In the data rows, 128 means zero.
Each row of this table is followed by its label. One hidden rule gives the labels. It looks at one to three of the table's principal directions, none of them among the few with the most spread.
[157 127  83 110  95 146 105 160 185 114  74 198 131 157 131 174 148 148
 137 187 115 114 142 157 119 111  93  75] f
[151 109 151  89 131 159 119 133 126 152 153 127  93 156 128 126 167 142
 136 160 119 112 117 112 159 161 148 136] f
[151 149 150 147 188 171 221 121 123 112 138 148  95 109 165 121 147  81
 141 126 140 118 125 137 149 144 183 157] f
[251 140 132  45 240 184 219 119 108 116 207 139  87  98 136 139 216   0
 132 109 107  83 143 181 172 124 217 130] f
[201 158  89  89 142 143 183 128 157 108 114 176 113  92 115 198 134  34
 127 111 101 110 180 177 148  87 108  95] e
[116 141 157 152 207 120 214 106 111 120 137 103 130  90 139 108 116  72
 136  77 128 128 120 129 127 126 178 172] e
[  3  98 122 192 120  58  93 103 128 121  79  74 217 134 116  57  91 208
 108 101 138 165  66 118  55 130 107 147] f
[109 113 193 139 195 137 137 163  85 134 187  92 101 137 151  85 142 146
 145 138 149 121 100  99 121 158 181 161] e
[ 95 102 136 102 110 103  85 102 116 148 146  80 147 136  92  97 121 161
 122 111 110 139 103 112 118 139 114 145] f
[ 72 125 113 149   0  76  42 133 147 151  54 151 142 158  87 173  78 208
  81 117 117 161 162  86 131 128   9  82] d
[ 78 183  83 183  80  68 112 132 100 116  96 119 175  96 128 149  24 108
 133  86 149 151 172 114  95  62  97  97] f
[145 116 151  56 183 150 140 156 123 157 214  59 116 128 110 126 159  89
 162 143 113 106 133 123 119 140 158 169] e
[ 82 107 156 203 139 112  79 115  68 115 102 159 108 143 183  64  95 203
 148 175 172 128  54 110 157 144 178 103] f
[110 173  81 138  28  84  97 113 136 117  96 130 177 113  78 154  61 131
  90  47 107 166 191 116  85  81  48 110] f
[214 137 101  73 125 176 193  52 137 134 157 126 106  96 116 151 189  39
  94  94 112 121 143 166 193 141 142 146] f
[138 100 143 116 152 149 175 120 177 123 173  66 150 105 101 125 206 107
  68  85 124 151 130 162  89 163  83 192] f
[174 123 155  62 220 137 180 133 117 130 189  99 117 110 105 121 166  55
 139  93  93 103 133 146 125 126 178 152] f
[ 40 110 124 195  66  76  61  94  82 142  58 134 149 169 155  88  83 234
 116 147 160 150  67  73 150 140 141  89] f
[ 75 123 127 187  76  70  97  71  91 116  64 145 134 120 125 108  64 191
  97  87 135 162  90 105 148 117 106  99] d
[133 183  93 165  18  94 106  80 110 120  65 176 140 121 110 152  54 134
  92  52 121 158 181  96 150  91  93  93] f
[148 113 143  86 119 135  93 147 121 123 174 118 108 126  94 128 144 140
 114 123 110 132 135 139 115 133  88 125] e
[131 135 124 118 156 116 127 138 127 116 141 125 153 110 110 114 121  93
 133 107 113 121 143 152  99 109 125 128] g
[111 119 125 139 143 118 106 166 138 120 162  87 148 112 129 133 125 130
 133 143 148 134 131 145  84 115  99 138] f
[191 107 141  78 168 179 144 117 144 124 192 111 110 123 119 106 199 102
 124 132 115 115 117 162 131 153 152 167] g
[159 108 181 112 153 136 110 112 110 156 201  72 117 112 110  97 158  99
 112  88 128 126 139 118 149 159 143 188] e
[112 139 131 119 162 128 164 170 162 141 141  94 150 121 124 153 129  88
 149 131 124 120 162 128  91 121 119 158] f
[169 136 114  76 100 117  90 170 153 133 149 128 142 139  84 171 141 111
 109 102  98 125 189 129  99 104  81 107] f
[ 74 127 121 166  81  73 106  80 106 131  91 101 170 130 111 102  93 170
  85  64 130 162 112  97 118 123 114 128] f
[137 100 168 110 173 124  93 143 103 140 161 122 110 133 125  99 138 130
 149 147 123 107 110 128 143 142 154 131] e
[140 181  99  99  53 133 155 117 130 150 116 135 135 133  96 172 114  84
  99  75 105 139 205  97 142 121  96 121] e
[ 97 129 100 159 108 113 131 119 149 110 118 102 166 106 125 130 117 138
 105 112 144 154 124 149  86 114  85 137] f
[ 75 160 115 241  44 115  95  83  67  99  53 194 113 148 188  83  49 229
 125 136 181 161  84  81 157 124 157  89] f
[144 144 159 143 147 150 145 119  82 138 134 154  75 136 167 114 108 124
 165 150 145 110 116  93 186 140 200 130] e
[ 25 104 156 227 162  89 136 153 146 108  37 154 163 157 167  86 106 216
 131 151 150 141  70 110  82 145 138 126] e
[149 125  86  93  81 130  89 139 161 123 158 101 152 114  94 159 141 120
 106 127 123 141 157 161  93 108  54 121] f
[118 110 162 122 156 116 132 128 124 143 169  74 133 109 109 116 138 109
 115  97 126 133 132 124 120 144 118 169] e
[ 68 158  68 182  84  87 141 113 138 107  57 142 179 101 131 151  68 120
 115 115 142 153 140 148 100  88  73  92] f
[  0 120 152 202 169  63 163 123  98 138  89  70 176 117 145  87  77 150
 128 108 153 149  85  96  96 138 138 151] d
[100 152 151 143 144 116 129 156 115 142 158  89 159 129 122 100 104 110
 143  94 131 131 163  98  88 126 148 169] g
[207 142 123  87 139 184 176 160 163 125  98 220  61 153 150 197 169  98
 149 183 109  92 156 138 182 133 145  86] d
[152 155  86 106 106 130 169 135 158 109 112 145 135 109 109 185 131  88
 103 102 112 138 170 154 111  98  79 103] e
[176 147 101  94  63 150 114 117 165 132 126 151 127 122  91 163 135 102
 109 108 102 132 184 144 135 121  70 128] f
[115  96 128 141 126 116  96 122 139 132 133  99 150 129 129 115 152 153
 106 136 143 137 104 141 117 139 111 135] f
[129 129 121 141 100 139 103 113 101 131 132 135 115 144 152 113 132 158
 126 150 152 131 108 112 153 138 152 114] f
[138 169 145 119 177 151 189 145  88 124 200  90 125 105 136 107 129  63
 139  90 137 126 157 119 108 126 177 166] f
[127 103 120 123 154 103 114 129 157 114 102 137 171 136 109 114 155 137
 107 111 106 126 114 156  93 121 120 117] e
[133 145 125 128 145 169 208 125 148 135 113 142 106 129 153 151 153  94
 137 149 133 120 135 126 152 150 149 145] e
[135 139 106 142 126 131 185  61 107 107  81 169 112 109 141 126 125 111
 107 105 125 136  96 145 174 127 148 103] e
[ 79 115 100 148  43 103  57 133 164 136  77 130 161 156 112 138  99 208
 121 153 129 150 124 113  99 124  61 112] g
[142 131 121 119 156  89 135 100 117 122 117 124 156 109 107 122 116  91
 116  70 106 126 132 139 125  99 147 119] e
[ 95 164  63 177  50  74 120 123 158 104  41 161 178 105 113 183  59 128
  97  88 128 159 171 141  95  70  43  77] e
[101  96 152 134 122 143 103 170 158 154 114 127 118 180 148 133 165 190
 136 194 141 119 110  98 128 169 127 132] e
[ 70 144 114 187  75 148 109 168 155 134  84 143 138 175 175 128 101 208
 162 199 167 138 122  86 100 140 129 131] g
[  9 116 145 197 128  73  90 119  63 127 102  99 152 140 153  59  61 209
 145 144 161 148  58  89 107 133 151 118] e
[109 111 128 108 180 151 166 154 158 138 165  79 138 114 134 133 161  92
 152 172 136 115 119 157 104 144 123 163] f
[179 192  67 123  29 147 185  55 132 112  82 184 118  98 108 181 110  70
  73  54 110 153 190 137 175 106  84 101] f
[ 87 150 122 171  75  99 124 132 133 108  87 143 151 127 113 132  87 167
  93  81 126 162 149 110  90 116  75 120] e
[ 93 115 154 135 119 115  62 183 143 148 166  82 160 143 109 105 121 156
 138 136 133 132 153 111  72 138  94 163] g
[ 95 136 131 106 110 128 150 147 146 141 120 114 128 139 103 148 116 136
 132 125 106 135 146 108 108 136  93 138] d
[116 153 113 132 108 130 170  99 118 126 114 128 134 120 125 131 120 111
 110  96 125 142 137 118 135 129 129 132] f
[ 50 120 122 148 117  95 118 178 161 133 104  97 160 131 117 152  95 162
 138 152 132 143 134 121  70 119  62 129] d
[178  88 152  95 153 168  96 171 172 139 172 125 105 141 127 142 198 128
 132 182 129 106 133 156 131 157 109 145] e
[104 106 154 132 124 109  54 168 112 129 173  93 128 129 115 107 105 174
 140 145 138 135 120 120  92 126  98 136] f
[125 129 219 126 202 104 110 168  67 155 217  70 107 109 116  89  93  93
 161  82 127 113 155  83 125 134 175 183] e
[ 54 110 138 199 113  93  73 144 101 108 108 127 142 127 148  90  88 201
 122 151 164 151  86 126  99 129  97 110] f
[180  78 177  56 255 183 158 184 149 139 210  99  93 146 142 113 229  97
 171 196 118  79  95 157 124 165 197 164] f
[168 132 174  92 163 143 181 119  83 128 162 134  67 134 125 133 154 116
 108  86 110 124 123  97 169 147 175 129] e
[120 138  83 103  55 102 115 116 161 131  94 125 148 121  85 183 101 132
 103 103 102 148 160 132 115 101  47 104] d
[164 157  97 109  69 129 142  97 115 123 132 134 124 117 108 161 134 103
  77  71 121 148 165 124 147 114 100 106] e
[ 26  80 171 193 108 103  78 138 126 157  69 124 127 179 158  91 115 245
 137 192 157 136  63  75 140 181 126 132] e
[140 100 148 135 130 144 101 106 109 143 100 169  87 167 164 108 145 177
 149 184 139 108  76 107 193 157 186 107] f
[149 168  97 141  93 157 157 121 143 122 141 124 131 101 137 154 114  85
 129 119 146 138 171 139 126 114 109 148] f
[ 79 148  90 149  82  97 164 109 142 103  82 124 160 110 106 151  98 144
  85  79 120 168 133 133  86 107  62 113] e
[132 100 100 133 128 123 122 115 170 115  88 145 143 126 131 146 149 144
 119 156 127 128 101 167 125 122 101 108] e
[ 74 169 140 191 121  92 134 142  99 108 117 123 161 108 127  98  56 132
 127  70 139 153 154 104  78 104 122 143] g
[187 133 167  55 164 125 123 141  94 142 208 108 102 101  75 134 142  49
 117  69  88 110 179 134 145 123 122 137] d
[180 176 107  77  98 167 192 132 141 122 145 143 101 127 109 179 139  87
 116  93 102 133 184 117 129 117 118 129] f
Which label does each new row get?
[ 79 130  81 215  79 128 126  69 129 106  15 197 137 149 191 103  92 203
 141 186 167 140  57 128 161 129 157  89] ~ g
[164 120 154  90 153 173 189 132 151 146 152 122  87 135 129 155 189  99
 118 135 117 116 138 123 160 167 138 157] ~ d
[137 106 114 138 155 155 145 108 127 117 117 145 100 130 174 125 148 146
 155 196 154 115  67 150 161 136 169 114] ~ f
[177 125 140 110 154 164 182  98 160 118 132 146 108 106 117 131 163  85
 118 105 105 122 135 159 148 145 129 162] ~ e
[ 59 110 141 159 123  94  46 168  98 146 113 122 129 157 153 106  68 199
 186 201 153 118  93  94 121 121 140 103] ~ e
[182 123 147  49 230 169 193 125 122 148 207  82 114 118 124 113 186  39
 166 130 105  90 125 144 142 141 213 175] ~ f
[122 138 112 147 120 134 131 145 147 111 136 123 154 114 127 128 137 117
 110 121 139 140 148 153  90 123  93 134] ~ f
[119 133 125 171  97 125 149 111 126  99  25 234  88 154 156 144 107 191
 117 147 124 133  97 115 167 131 130  67] ~ d
[129 110 151 118 211  98 142 171 147 123 141 106 157 119 117 131 146  96
 132 108 113 113 135 147  85 112 139 135] ~ e
[156 119 175  62 165 100  77 173  88 152 219  79 116 113  76 130 123  80
 132  90  99 111 172 119 121 117 115 133] ~ d
[193 109 105  52 150 156 111  96 138 145 181 103 139 116 102 115 183  65
 137 137 104 101 130 174 149 130 148 143] ~ g
[160 168  64 115  42 128 125  98 154 118  74 178 138 123 106 177  96 111
 113 104 106 139 175 138 139  90  83  89] ~ g
[116 131 139 136 133  77 104 115  78 119 148 101 143 105 107 111  95 123
 102  63 125 144 128 119 117 103 125 115] ~ e
[184 128 135  72 135 169 147 129 142 141 159 138  94 130 113 150 167  90
 133 138 105 109 151 138 157 145 131 138] ~ e
[121 152 139 101 159 105 139 140 105 134 205  52 170  87  83 107 111  55
 121  50 112 136 177 133  75 109 117 173] ~ g
[ 62 103 193 152 166  78  87 159  99 173 137  77 136 145 128  99  89 154
 159 130 135 118 118  69 129 145 155 157] ~ e
[106 119 113 142 121 109 110 119 140 116 122 110 153 112 118 120 109 141
 125 123 131 141 116 147 100 113 100 133] ~ f
[151 151  80 145  82 133 128  72  98 108  89 175 110 125 157 135  97 141
 132 136 144 134 103 131 173 101 158  81] ~ f
[168 147 119 135  93 151 132  93  89 105 112 193  82 132 146 126 126 144
 110 123 133 132 116 125 178 130 147  87] ~ e
[ 71 125 146 202 127  99 126 123 111 122  57 160 128 155 169 106  87 199
 138 141 151 137  85  88 136 132 165 111] ~ e
[239 130 160  13 182 193 170 122 111 165 255  59  86 112  99 135 219  18
 124  95 105  99 172 133 168 157 180 190] ~ g
[ 59  86 147 191 173 116 134 112 137 118  98 103 156 140 165  66 137 196
 137 158 158 138  44 128 101 155 165 160] ~ g
[ 58 171 137 185  74  83 116 137  95 125 114 105 158 125 116 110  44 163
 116  61 139 166 161  71  83 109 105 141] ~ f
[145 116 112 109 140 139 148 142 178 128 112 138 135 124 121 164 162 102
 121 148 117 118 141 161 123 129  95 123] ~ e
[206 130 131   8 158 153 121 147 126 157 255  53 124  91  63 152 176  12
 128  95  91 105 195 163 123 121 103 163] ~ f
[138 129  82 103  90 100 114 100 133 119 106 132 142 113 100 163 115 120
 104 107 111 139 131 150 131  95  85  87] ~ e
[197 119 126  73 152 165 133 143 160 127 163 138 112 129 114 147 178  94
 135 143 106 107 146 158 130 130 131 136] ~ g
[ 62 128 165 141 163 111 116 198 112 145 177  64 145 130 128 110 105 135
 155 143 146 129 141 100  73 135 120 160] ~ e
[126 116 158 141 191 109 126 160 135 112 140 124 151 116 120 103 136 113
 127 104 119 121 132 148  86 122 134 143] ~ f
[186 101 135 104 157 161 168  93 149 142 143 116  97 125 146 150 192 103
 116 140 134 115 107 141 182 152 163 149] ~ e
[103 162  98 164  59 138 108 152 135 129  85 169 119 142 152 160  79 153
 151 176 152 133 155 110 134 116  97  98] ~ f
A new table starts here. A hidden rule labels the rows of this table. It goes by one to three of the table's principal directions, not those with the most spread.
[137 149 174  97 114 203 148 121 143  49 101 118 135  95 127  95 145  98
 140  94 118 120 151 128 147 117 114 125] cg
[196 159 121 141 139 144 119 122 138 119 117 116 117  99 118 141  97 111
 125 111 150 123 153 126 127 101 107  99] rr
[241 213 131 105 125 148  97  88 167  64 153 146 149 109 141 143  67 122
  78  70 130 108 150 141 140  46 112  69] zn
[150 113 195 111 136 196 185 125 136  52  98 132 127  79 135 101 188  95
 178 116 175 109 155 125 174 106 118 125] ng
[164 191  92 115 106  88  78 114 140 134 107 124 113 130  94 171  61 138
 123 111 145 134 124 139  89 119 130  63] ng
[171 114 176 114 168 195 132  79 138  59 162 130 106 118 137  74 173 119
  82  61  79 122 138 121 212 124 120 150] cg
[ 24  62 104 106 155  88 126 118  36 190 139 168 131 230 156  83 232 157
  68 175  92 131 108  83 140 171 185 180] rm
[205 177 130 109 143 172 111  65 143  61 126 138 137 124 138 102 117 130
  76  74 104 113 137 121 157  92 124  98] ng
[ 73 163 145 120 118 115 189 191 114 110  76 119 146  95  96 119 127  84
 190  89 147  96 132 125 161 122  95 115] bt
[172 210  96  76  62 138 113  80 186 108 182 133 158 134 127 149  67 115
  94 112  80 139 144 192 102  95 148 108] rm
[204 123 137 132 132 144 123  75 148  92 114  69 108 110 125 103 113 124
  89 101 133 154 123 156 117 122  99 110] rm
[105 163  76 119  54  86  92 127 144 157 121 105 154 152 135 172  48 148
 128 165 122 148 113 161  37 138 140 108] bt
[ 55 126 127  89 102 130 141 161  99 132  99 155 133 140 122 133 166 119
 171 156 141 119 145 111 116 151 163 131] cg
[163 217 108  90  58 128 113 130 166  77  84 117 157  97 122 163  44 115
 147 110 145 126 140 161  69  93 121  63] gm
[100 108 168 116 121 174 140 148 177 107 188 127 143 110 131 111 133 124
 138 117  80 133 133 146 142 135 123 178] cg
[129 105 112 174 130 117 116 167 123 150 131  72 143 115 150 147  71 141
 138 130 157 110 140 105 102 130  87 135] rm
[124  88 112 107  88 100 105  83 132 163 155 146 142 181 168 145 151 163
  96 223 145 173 106 163  47 128 182 138] zn
[109 139 117 163 130 108 127 162 135 156 147 116 133 119 118 151  83 127
 150 113 122 111 123 121 142 132 102 135] cg
[133 133 151 124  80 169 140 133 138  99  64 109 133  99 132 136 126 104
 171 176 167 153 134 149  66 125 123 114] sq
[106 117 137 136 139 138 163 134 109 128 100 122 146 130 132 102 157 119
 138 137 139 118 124 114 133 126 117 139] sq
[128 123  90 129 133  97  79  66 100 163 148 124 103 191 126 124 129 158
  63 131  90 148 104 123 124 159 153 127] bt
[149 150 159 108 121 165 127 127 134  83 109 122 125 107 122 119 130 106
 131 106 138 126 147 127 132 111 116 110] bt
[148 133 178 117 155 193 166 139 138  80 116  93 131  89 108  77 154  86
 130  80 129 117 159 120 163 110  86 136] rm
[ 82  70 176 150 162 150 230 159 143 130 197 159 195 121 177  83 198 118
 146 144 115  93 120 129 196  93 115 212] zn
[ 87  98 175 140 191 165 190 196  89 112  82 155  94  80  98  88 212  82
 184  92 129 102 150  84 221 149 111 156] sq
[ 78  79 137 178 183  78 155 152  80 194 114 107  97 146  91 118 171 124
 154 132 163 121 103  97 168 159 102 142] rr
[ 85 121 154 159 121 161 156 195 126 112  83  76 170  93 134 125  98 117
 193 131 179  93 146  89 101 123  74 132] cg
[102 117  82 157 147  49  93 136  85 208  91 103  54 149  64 157 117 135
 138 129 140 154 103 119 120 193 130 103] rm
[ 83 104 119 131 169  75 142 133  97 186 148 137  84 156  79 114 176 121
 124 110 107 135 111 126 182 168 139 145] rm
[119 162 101 132 124 101 104 140  90 126  38 124 109 126 101 152 104 135
 160 123 173 116 123  93 103 144 125  69] ng
[123 173 105  99 106 125 109 146 130 124 108 131 161 135 126 133  95 129
 116 131 129 122 142 121  77 107 132 103] rm
[ 60  52 119 159 154  93 119 144  88 181 114 138 128 165 145 138 169 181
 160 193 174 120 103  77 102 169 153 147] ng
[132  79 163 145 141 131 131 152 105 105  77  99 139 118 161 112 144 139
 130 154 190 132 122 103  88 113 101 121] zn
[ 67 144 133 147 177 123 163 184  60 136  41 149 109 118  84 103 172  98
 172  93 137  91 129  66 189 151 108 119] sq
[123 142 153 152 117 152 163 183 158 105 105  98 166  73 126 147  86 113
 204 124 186  94 145 117 114 102  82 115] ng
[105  66 125  98 113 108 116 115 136 166 217 182 146 178 184 140 177 163
  93 205 114 152 126 150  99 124 195 176] zn
[129 183 121 129  64 113 139 182 179 118 143 100 172  85 131 183  27 110
 182 118 154 109 145 164  90  93  95 105] gm
[ 78 106 116 163 132 108 156 182 122 168 147 127 174 133 156 128 114 134
 141 152 119 109 119 115 119 122 110 170] rm
[136 178  99 116  99 109 115 119  94 130  69 134  99 132 103 152 113 103
 138 124 141 133 135 133 122 135 138  82] sq
[101 150 129 140 117 121 150 165 134 137 129 128 110  99  96 152 109  99
 183 101 123 113 137 137 169 144 115 129] bt
[ 51 105 117 139 169  83 142 163  77 183  75 157  78 140  67 126 188 126
 178 136 138 129 105  94 160 189 148 127] gm
[115 118 161 160 143 147 154 157 117 115  86 117 104  92 108 127 140 104
 181 114 152 119 126 113 162 141  98 128] gm
[177 210 192  89  76 221 138 144 207   0  89 102 159  39 122 117  58  90
 162  47 113 116 150 160 126  83  78  90] cg
[132 205 123 125  80 141 162 172 158  86  76 103 165  69 110 152  54  92
 195  93 152  97 147 143 115 101  88  89] bt
[241 215 115 132 109 138 116 122 186  71  94  62 105  45  80 158  16  96
 149  39 151 121 154 164 127 100  68  52] sq
[225 111 139 135  75 167 106  80 207  96 162  82 151  98 180 147  70 143
 102 178 144 176 129 195  35  94 118 130] sq
[ 60  54 136 122 113 108 151 107 119 162 133 102 122 166 131  96 185 143
 123 183 112 172  89 157  96 181 150 176] bt
[ 99 112  86 133 134 113 116 133 120 177 120 147 133 149 125 135 137 155
 134 174 119 136 121 112  89 157 160 142] sq
[ 78 153 113 121 154 104 129 172  85 160  90 150 105 134  77 131 146 111
 158 107 133 108 138  89 155 150 131 110] sq
[165  72 126 151 149  95 112  95 164 173 231 132 101 141 141 148 132 157
  98 147 113 155 111 164 145 135 145 162] zn
[171 175 160 116 103 166 179 141 149  67  96 127 148  69 129 137 117  80
 179 106 176 103 160 146 149  76 101  96] rr
[  0  85  81 111 141  21  93 134  25 220  69 167  74 224  85 133 203 169
 131 176 129 150  75  86 112 222 196 121] gm
[ 69 142 162 125 130 170 200 199 134 110 109 191 172  88 131 128 168  97
 218 144 144  84 147 105 165 105 131 152] zn
[176 167 126 101 109 155 106 105 140 101 101 162  87 103 106 156 129 110
 148 129 137 143 150 143 128 127 158  89] rr
[150 121  93 130 122 113 108 117 125 144 134 126 141 140 154 145 108 154
 112 154 146 125 136 121  92 121 143 119] rr
[103  98 146 165 137  83 139 142 115 141 106  97 125 129 123 137 121 143
 157 132 177 124  92 121 127 136  98 117] gm
[121 180 103 107 101  92 128 125 106 119 100 144 131 140 120 142 107 115
 123 104 123 117 122 138 138 118 135  94] ng
[154 182  76 176 115  58  88 139 124 166 106  61  81 110  71 191  13 124
 154  69 151 118 122 133 133 153  80  68] cg
[201 200 142 100  71 181 136 155 224  68 150  94 175  50 128 156  32  95
 159 103 142 123 176 180  76  65  92 100] sq
[108 105 115 139 140 125 108 107 102 139 101 126 113 154 129 114 147 151
 114 141 115 139 106 107 119 162 140 134] cg
[183 116 134 129 181 138 115  76 139 119 186 145 102 139 127 101 155 140
  69  84  85 129 124 128 193 122 135 142] zn
[119 146 106 125 104  80  92 162 124 144  82 125 106 117 103 175  83 139
 160 139 164 141 120 131  78 142 132  83] ng
[ 37  70 135 168 132  91 170 203 121 194 169 120 165 137 147 141 135 135
 177 173 147 109 117 116 124 140 114 185] gm
[169 211 127  94  90 217  89 121 145  52  62 143 120  87 113 141  87 104
 150 101 112 121 171 112 107 122 135  81] bt
[ 71 115 123 147 172 116 126 142  90 133 102 105 122 147 105  93 137 146
 124  77 105  99 110  73 171 168 105 137] cg
[ 54 104  94 164 229  43 143 169  24 198  82 195  65 161  79 116 207 136
 142  86 119  90  99  48 245 181 146 128] zn
[196 173 111  99 100 132  67  67 140  96 117 145  99 136 125 159  97 142
  98 122 131 148 131 144 103 118 157  73] ng
[255 134 184  91  55 230 100  39 246  36 221 103 144  90 187 135  85 121
  77 147  99 185 152 229  77  71 132 141] cg
[152 159  85  98  70  95  93 119 189 149 178 131 140 127 126 181  58 149
 128 154 116 154 129 185  59 124 159 112] bt
[110 111 100 124 107  81 107 132  66 168  13 130  50 136  90 147 164 112
 150 186 165 189 109 141  71 186 160  92] sq
[ 77  87 126 144 183 138 165 177  90 174 153 150 168 151 151  83 185 124
 106 149 110 102 145  80 149 118 124 188] sq
[203 156  84 106  82  84  83  40 161 138 156 149 110 155 137 177  93 159
  93 164 136 168 105 189  80 116 178  84] zn
[ 53  94 179 123 122 150 196 198 100 109  81 117 146 103 133  97 182  89
 185 140 156 116 138 117 141 134 106 158] rm
[123  88 170 139 185 132 195 116 102 108 140 158 132 130 146  79 215 116
 120 104 131 103 114 114 223 108 121 157] zn
[ 85 163 138 103 119 119 143 172 125 116  82 170 118 104  87 151 140 112
 199 120 152 112 131 118 140 135 143  97] ng
[152 101  89 150 187  88  83  93  90 166 145 165  63 159 121 128 156 160
  75 106  84 137 108 103 185 167 160 133] zn
[136 141 140 113 180 160 116  95 109 103 125 164  93 140 100  86 178 125
  90  73  71 122 125  99 201 145 142 131] cg
Here are more rows. What is the label of each one?
[125 142 112 103 136  90  94 138 114 139 126 143  75 132  89 142 126 124
 113  92 105 143 129 134 149 155 146 107] -> bt
[ 85  97  97 143  97  75 116 121 137 203 189 121 149 177 146 158 109 158
 120 192 123 149 102 155  78 144 150 158] -> bt
[ 89  90 173 140 118 145 174 156 128 114 153 102 184 130 174 105 142 120
 138 145 152 107 130 125 128  99  97 166] -> gm
[102 138 177 142 143 150 190 178 118 100  89  99  98  70  78 116 147  66
 202  68 151 102 146 123 208 139  79 125] -> bt
[ 58  49 170 128 144 133 173 151  91 155 145 148 114 148 142  95 227 109
 137 170 121 144 122 129 162 153 145 192] -> rm
[158 168  98  96  70 122 101 108 157 130 145 143 177 147 161 164  83 144
 109 183 149 139 139 157  39  84 157 102] -> rr
[114  70 137 138 178 104 117 121  89 158 133 155  78 152 121 118 196 144
 114 140 132 141 114 104 164 160 153 143] -> zn
[100  98 125 157 158 119 135  98  90 143 105 105  99 152 111  99 161 136
 121 113 114 128 100 106 167 173 119 141] -> cg
[150 117 172  51  86 207 122  91 199  57 209 146 178 131 180  97 149 138
  82 145  81 149 152 172  93  94 164 166] -> cg
[ 99 119 199 125 187 215 166 175 114  64  64 131 123  80  97  66 192  97
 171  80 132  98 150  66 184 135  93 140] -> cg
[ 99  52 146 171 185 123 138 127  97 161 172 132  94 147 139 107 184 142
 118 123 107 120 115  99 202 164 127 183] -> gm
[126 142 173  88  87 165 165 162 172  88 163 145 177  97 152 139 129 102
 165 145 157 114 162 156 113  75 129 134] -> zn
[137 129 122 103 102 102 124 108 133 110 129 134 166 149 164 137 119 156
 113 152 164 123 118 137  86  98 145 104] -> ng
[114 100  96 151 146  85 136 136  95 179 127 152 136 156 151 130 149 144
 111 168 132 129 113 117 120 129 145 145] -> rr
[164 182 174  52 136 197 142 107 119  39  85 164  89  99  90  79 191  66
 106  58  90 135 165 137 191 114 141 101] -> rm
[ 58 131 104 150 123  67 168 205  71 189  82 141 135 128 115 166 133 106
 201 159 193  94 138 101 133 132 124 115] -> rr
[204 178  79 138  84 110  92 126 200 152 230  88 195 126 170 171   0 141
  70 127 107 125 152 174  60  61 101 127] -> sq
[109 104 132 153 118 123 158 144 146 159 138 137 129 113 125 152 137 126
 183 173 149 134 119 146 120 139 134 148] -> zn
[171 167 135  56 101 170 106  76 169  75 172 170 120 129 127 124 141 122
  94 104  78 142 151 164 142 113 176 119] -> cg
[130 138 127  70  83 117 119  77 131 117 152 157 118 164 137 125 159 122
  87 149  98 165 120 180 115 126 178 126] -> bt
[199 200 113 154 130  94 136 113 152  99  88  89  67  65  58 156  55  93
 160  25 129 122 116 164 195 135  79  63] -> gm
[138 144  90 126 118  96 120 114 116 162 116 150 114 141 116 158 125 132
 139 155 148 133 128 134 112 132 155 104] -> rr
[199 142 134 168 136 159 137 134 159 102 116  88 124  69 128 143  77 112
 154 102 157 115 148 132 135 106  82 111] -> rr
[167 127  90 104  92 125  51  50 120 146 139 116 113 189 151 127 115 155
  32 175  90 189 117 156  45 141 166 122] -> rm
[104 101 133 121 152 138 105 122 115 142 108 147 122 151 120 115 167 155
 126 163 137 140 117  97  97 149 152 131] -> gm
[147 122 149 120  92 165 135 102 177 112 173 135 155 124 158 132 124 127
 123 167 113 150 126 171  98 107 139 153] -> bt
[154 211 129 111  85 155 163 138 181  78 147 105 196  91 133 136  51  99
 147  78 125  87 154 154 131  69  89 107] -> bt
[179 160 148 123 128 149 150 132 146  87  91  99 136  86 114 116 110  98
 135 101 159 126 142 141 120  93  91  97] -> sq
[ 71 112  97 197 171  41 134 193  78 196  73  92 102 124  83 153  97 141
 182 105 175  99  99  79 148 170  84 107] -> ng
[177 223 160  47 105 201 133 135 153  41 136 155 147  93 114 112 120  68
 108  57 103 105 196 139 160  65 126  95] -> sq
[129  40 152 148 179 135 136  92 104 153 156 169  94 155 153 106 227 151
 110 177 131 149 109 115 163 150 165 172] -> zn
[159 169 118 114 115 152  98 102 137  87  93 115 147 128 132 122  91 141
 106 110 126 123 130 116  94 114 120  94] -> cg
[ 77  88 123 142 140 129 145 144 108 166 174 108 151 160 150 103 147 130
 105 138  99 118 134 113 141 142 122 183] -> rm
[145  74  74 142 143  76  71  64  95 191 157 156 115 203 172 144 151 197
  62 200 131 155  99 114  84 147 186 135] -> zn
[ 99  90 122 170 170  72 164 132  92 173 142 129 133 154 136 115 158 137
 122 128 141 109  97 112 175 130 113 149] -> zn
